Each row is where one point has got to under a steady rotation. How many ticks took it there?
The counts run from 0 to 453.
[ 30   1   2   0 -25  32   5  -8  20   8   5  17  14  46   0 -15 -48 -16
 -29  45 -11 -10  19 -26  26  23   0  11 -16 -36  13 -41  23 -11  13  14
  -4 -62  11   8  47 -14 -11 -41  15 -32 -13   0 -31 -10  -4  21   1 -36
  21  27 -23  20  19 -12  -9 -25  37 -25] | 136
[  2 -21 -15   0  -2  22  34 -24  20 -15   7  29  -8  20 -45 -16 -28  12
   9  46   4 -13 -14  17  14 -17  23   2  40 -49 -37  -5  16 -23   4  -3
  15 -29   8 -10  36 -21 -12 -22  45  -3 -28  -6 -25  32  38  10  -4 -34
   1  10   2  55  11 -71   3 -11  18 -27] | 35
[ 43 -17   6 -10 -10  30   7 -17   3 -22  -2  -7  23  59 -11  -6 -49 -11
 -12  49 -12  10   7  -5  -2   1 -15  21 -21 -12  17 -32  12 -19 -13   8
 -36 -32  -1  11   8 -23  26 -39  32 -45   0   9 -15   9  43  -1 -32 -40
   7   7  17  45  15 -32 -25 -20  30  26] | 325
[ 26 -22 -21  18 -24  18  25 -16 -17 -24 -14  -1  11  34 -38  -9  -6  -2
  28  48  -3   6 -17  10   4 -23  34  -9  22 -26 -31   1  19  15  46  17
 -10 -23  14 -11  16  15   6 -52  71   7 -50 -29   7  44  10  27   7 -21
   4  -3   6  54  21 -48  -5  -7   6   4] | 310
[ 28  -9 -45 -18 -40  33  36 -16 -19 -19 -29   3  19  41 -27  10   5 -14
  16  54 -12  31 -21  30  12  -8  -2  -5   1 -36 -19 -11   9  15  22  18
 -15 -27  26  -3  25 -27  21 -47  28 -11 -21 -28  10  38  10  36 -25 -19
  -3 -23   1  32  47 -24  -2   4   3   1] | 12
[ 23 -23  -4 -31 -37  58  24 -36  -5   5  -6   3  52  43  -1   8 -21   8
  -4  48  18   4  18  -1  -8  11 -14 -10   9   9  13 -14  -7  -6  20  42
 -31 -29  29  -3  -7  11  29 -41   5 -32  11 -19 -25  15  38  50 -43 -12
  -1 -11   4  41  17 -35  11 -26  17 -11] | 398
[ 21 -10  -9 -18 -15  43  37 -17 -15 -30  -5  -3  29  61 -23  -4   5   9
  17  52   6  -7   6   0  -1 -13  29 -10  40  -3  -8  -1  -9  -2  47  27
  -8  -8  29 -20 -11   1  25 -49  25  -4  -2 -49 -14  14  28  62 -13 -27
  -5 -22   5  27   6 -45  -4 -40  35 -10] | 152
[ 25   4   7 -27 -13  44  -3  -3  11   1   5   0  26  39 -19 -16 -48   6
 -22  30  -7  -4  30 -24   0  20  -7  15  -9  -7  16 -24  28 -10  -3  15
 -45 -69  -1  12  29 -31  -9 -38  21 -44   3  -2 -33  -9  29  22 -14 -47
  16  15 -10  42   6 -31 -10  -9  32 -10] | 188
[ 21   3   0 -16   6  48 -23  12   8 -18   0   2  25  45   3 -23 -20   6
   9  23 -29 -27  32 -34  12  -8  39  26  10   5  25 -30  15  22  -3  11
 -28 -47 -21 -20  28  -6   6 -66  45 -25 -23 -16 -18   3  18  30  -4 -39
   8  13   0  54   5 -32 -16 -22  32  -2] | 269
[ 40  -2  -6 -12 -54  31  30 -20 -35  -8 -28 -15  44  36 -12   2 -22   3
  -4  56   7  33   4   3   5   6  -5 -22  13 -10  10  -4  -5  -5  43  35
 -42 -37  31   4 -10   3  24 -40  17 -18  -9 -37 -15  26   3  50  -9 -11
  14  -9   5  32  29 -10  11  -7  24  -3] | 125
[ 11 -23 -35  -9 -22  24  43 -27   2 -22 -12  17  13  51 -36  15   3 -10
  16  55  -4  12 -15  24   6 -20  10  -8  18 -39 -33  -7   3  10  34   5
   3  -4  29  -6  17  -3  21 -42  40 -17 -30 -16  10  38  36  34 -21 -15
 -18 -24   4  47  35 -53  -5 -12  11   1] | 66
[ 27 -26 -42  15 -30  25  26  -7 -15 -27  -7   5  -9  35 -48 -16 -21   9
   7  56  -9   7 -22  11  -3 -27  36   2  37 -36 -28  -7  -1   6  27   4
  -5  -5  16  -2   7 -31  25 -23  47   2  -8 -19 -19  35  21  27   6 -36
   0   2  13  31   4 -48  -7   0  18  -1] | 172
[ 25   8  16 -34  -8  49   3  -8   7 -11  -5   7  25  37  -6  -8 -55   5
 -16  30  -6   5  18 -11  17  17 -17  12  -2  -7  40 -18  18 -15 -25   6
 -38 -71 -16  19  25 -22   7 -40  28 -35 -10  -2 -17   1  27  -7 -24 -23
   2  14  -7  55  35 -31   1   2  31   2] | 241
[  7   3 -16 -47  -7  61  51 -13   9  -7 -20  30  25  32 -41  -6   3  18
  16  40  21  -6   4   5  15  -9   5  -7  38 -26  -5  -1  10  20  15   1
 -16 -38  16   5  28 -32  15 -27  12 -14 -15 -33  -9  21  30  49 -23 -14
 -12 -27 -13  33  35 -44  26   2  31 -10] | 287
[ 12 -39 -24  11 -48  21  24 -45 -14 -10  -3   4  17  28 -39   6 -35  -8
  -5  61  19  36 -14  10   4  -1  -9 -13   5 -31 -18 -13   4  -4   5  22
 -13 -27  28  27   3  11  16 -25  51 -12 -15   6 -13  44  42  12 -17 -12
   5  18  14  56  31 -38   2  -8  15  -1] | 146
[ 26 -12  36  10   8  15   9 -21  20   7  11  13  25  58 -13 -32 -52   2
  -9  42  23  -3  15 -15   0  11   3   7  -1  -9  12 -41  32 -23   0   4
 -15 -38  11   9   8 -11  -6 -41  27 -20 -21   4 -34  19  47   8 -16 -39
  22  12  -9  41  16 -32 -19 -46  36   5] | 81
[ 34  16   1  -9 -19  35  30   0  14  -5 -26  22  -9  46 -12 -20 -44  -2
  -8  51  -6   2 -12  -5  32   1  -1  14   3 -60   9 -30  23   3   3 -15
   5 -43  18  14  56 -40   6 -47   9  -1 -43  -5 -30  33  -6  -8  -5 -31
  22   7 -22  36  41 -17   1 -12  32 -14] | 275
[ 37   0  -9 -20 -15  44  27 -11  -8 -30 -20 -12  26  36   3   9 -30  -5
 -12  65 -19  16  10  -4  27  18  -3 -17 -10  -5  11   5  11 -15  64  41
 -26 -64  23 -14  15  11   5 -58  10 -24 -16 -48   3   5  -7  28 -16  -1
   9  -1  -1  37  35 -10   8 -20  26 -12] | 263
[ 17   6 -10 -13 -16  45  39   6   2 -31 -26   7   6  18 -37 -14 -18  19
  23  36 -20   8 -19  32  28  -8  19 -10  27 -37 -29   3  24  -2   4 -10
  -2 -46   8  -5  48 -38  -4 -45  37  14 -39 -33 -11  37   4   9  -7 -30
  11  15   4  50  37 -48  13   7  18 -21] | 308
[ 28 -15 -20  -3 -14  25  22  -2  21 -27   3  19 -10  39 -20 -18 -35  16
  -4  48 -23  -3 -12  21   6 -17  17  15  49 -49 -28  -2  -7 -25  -8  -3
   5 -17  21 -13  18 -43  13 -26  20 -12  -1   0 -36  22  25  15 -11 -50
  10   4  23  30   8 -73   3 -17  32 -28] | 87
[ 19  -6  32   8  12  17  14 -14  37  -1  11  41   5  57 -15 -40 -37   4
   1  46  15 -19   2 -10   7 -13  16  23  21 -33  -3 -31  31 -13  14   1
  19 -16  11  -3  28 -26  -9 -40  14   3 -36  12 -36  33  24   5  -5 -36
  14   5  -4  39  21 -62  -3 -41  41   0] | 247
[ 37   7 -26   2 -37  35   1  -3  16  -2  -7  10   7  55  -4 -10 -36 -23
 -25  58 -17  -4   5 -26  21   7   2  15 -19 -39  12 -46  13  -4  31  15
   8 -50  18   0  38 -26  15 -49  17 -29 -13   2 -33   4  -7  11   7 -38
  20  10 -20  11  31 -18 -10 -12  41 -14] | 137
[ 40 -12 -11  -9  -7  39  27   1  29 -16  -2  24  -5  60 -20 -16 -41  -9
 -26  60  13 -18   4 -16  11  -3  -6  23  11 -37  19 -29   5 -24  11   3
   3 -29  31   0  13 -30  20 -16   1 -36   1   5 -35   4  35  10 -16 -43
  11 -14 -17  20  22 -44 -10 -20  40  -6] | 54
[  7   2  -6 -42 -24  54  30 -35  -2   2  -9  18  48  35 -33   1 -31   7
 -10  41  34  15   9  -6  -3  11 -24  -8  17  -3  29 -15   6   4   4  16
 -35 -47  29  17   9 -14  22 -12   1 -36  -2  -7 -25   1  37  40 -34  -5
   3 -12 -11  44  36 -33  15  -7  31  -5] | 452
[ 31   5  16 -16  -6  46 -22   4  -7  -4 -19  10  25  37  -7 -24 -35   9
   0  32   2 -24  16 -34  10  -5  37  16  16   0  46 -17  13  24   9  -2
 -26 -50 -19   8  21   3  10 -69  47 -14 -24 -23 -12  16   5   4  14 -18
   7   9 -10  60  14 -18 -13 -23  47  16] | 322
[ 17   6   9 -52  -8  56  24 -24  -1 -11 -10  16  43  34  -4   3 -23  16
  -2  48   9   6  31  -5   6  21 -12 -13   9  -8  20 -16  -4 -20  11  33
 -31 -57  24  -4  -6 -10  12 -30  -6 -37   6 -19 -30  -2  47  44 -34 -15
   4  -2   1  40  19 -35  12 -22  32 -18] | 399
[ 16  -8  -6   5 -19  42  11 -21 -21  -5  -6   8  28  19 -38 -10  -7  10
  16  30   3  -7  12  -7  12  -7  41 -19  26 -12 -21  -6  14  21  41  33
 -16 -46  10 -11  25  10 -13 -56  62   0 -35 -38 -15  22   7  53  19 -25
   6  18 -12  58  14 -36  13  -1  22 -23] | 448
[  8 -11   6  13 -28  28   6 -32   5   0  15   9  20   7 -15 -13 -33  16
  18  23  -5  16  14  16   7  14  24 -13  20 -23 -36  -2  25 -11   3  43
 -18 -46  11  -2  27  -5 -23 -42  34   1 -32  -8 -27  26  29  33  -9 -34
  15  38  14  76   6 -52  13  -9  27 -30] | 281
[ 26  20  -7  -9 -18  32  -3  14  10   0 -12  18   7  46   3 -28 -14   6
  17  39 -24 -26   5  -7  12  -6  42  28  32 -32  -4 -40   5  32   5  -4
   4 -21  -3 -13  37 -35  13 -79  21  11 -37  -4 -37  30 -14  17   1 -54
  12  17  -5  37  24 -32 -14 -19  42  -6] | 57
[ 31   1   3  -3  -1  30  24   9  28 -11  -3  14   3  52 -20 -32 -40  -8
  -9  46 -16  -2  -8  -2  37   7   1  22  -6 -46 -10 -21  33 -23  18  -6
  13 -48  15 -12  62 -27 -21 -44  15 -20 -34 -13 -19  13  11  -4 -17 -41
  21   5 -18  21  37 -29 -13 -14  35 -16] | 328
[ 49 -28 -14  -5 -12  29  28  -1  21 -17   7   7  -2  67 -10 -11 -45 -24
 -37  67  -3   2  14 -20   5   6  -8  17 -13 -23  28 -40   6 -19  32  11
  -9 -29  28   1   3 -14  22 -24  18 -51   1  -1 -33   3  29  21 -11 -37
   5 -10 -19  16  18 -30 -25 -32  33   3] | 53
[ 26 -11 -10   2 -16  13  39 -16  29 -20  11  32 -13  42 -14 -16 -45   1
  -6  60   4   2 -12  14  15   0 -17   8   8 -51 -10 -15  11 -34  15  -2
  22 -24  32   5  32 -39   0 -13   1 -12 -21  16 -33  28  32   1 -14 -30
  19   2   0  23  22 -53  -9 -22  33 -15] | 412
[ 19  -5  -9 -33  16  33  22   4  43 -23   4  17   3  43 -19 -13 -45   0
 -10  46 -24  -9  14  -9  24   6  -7  17 -15 -26   3 -24  27 -22 -10   2
  -9 -67   0 -13  47 -32  -2 -35  20 -47  -6  10 -20  -1  32   5 -34 -45
   0   8  -6  44  33 -48 -13 -11  27 -12] | 380
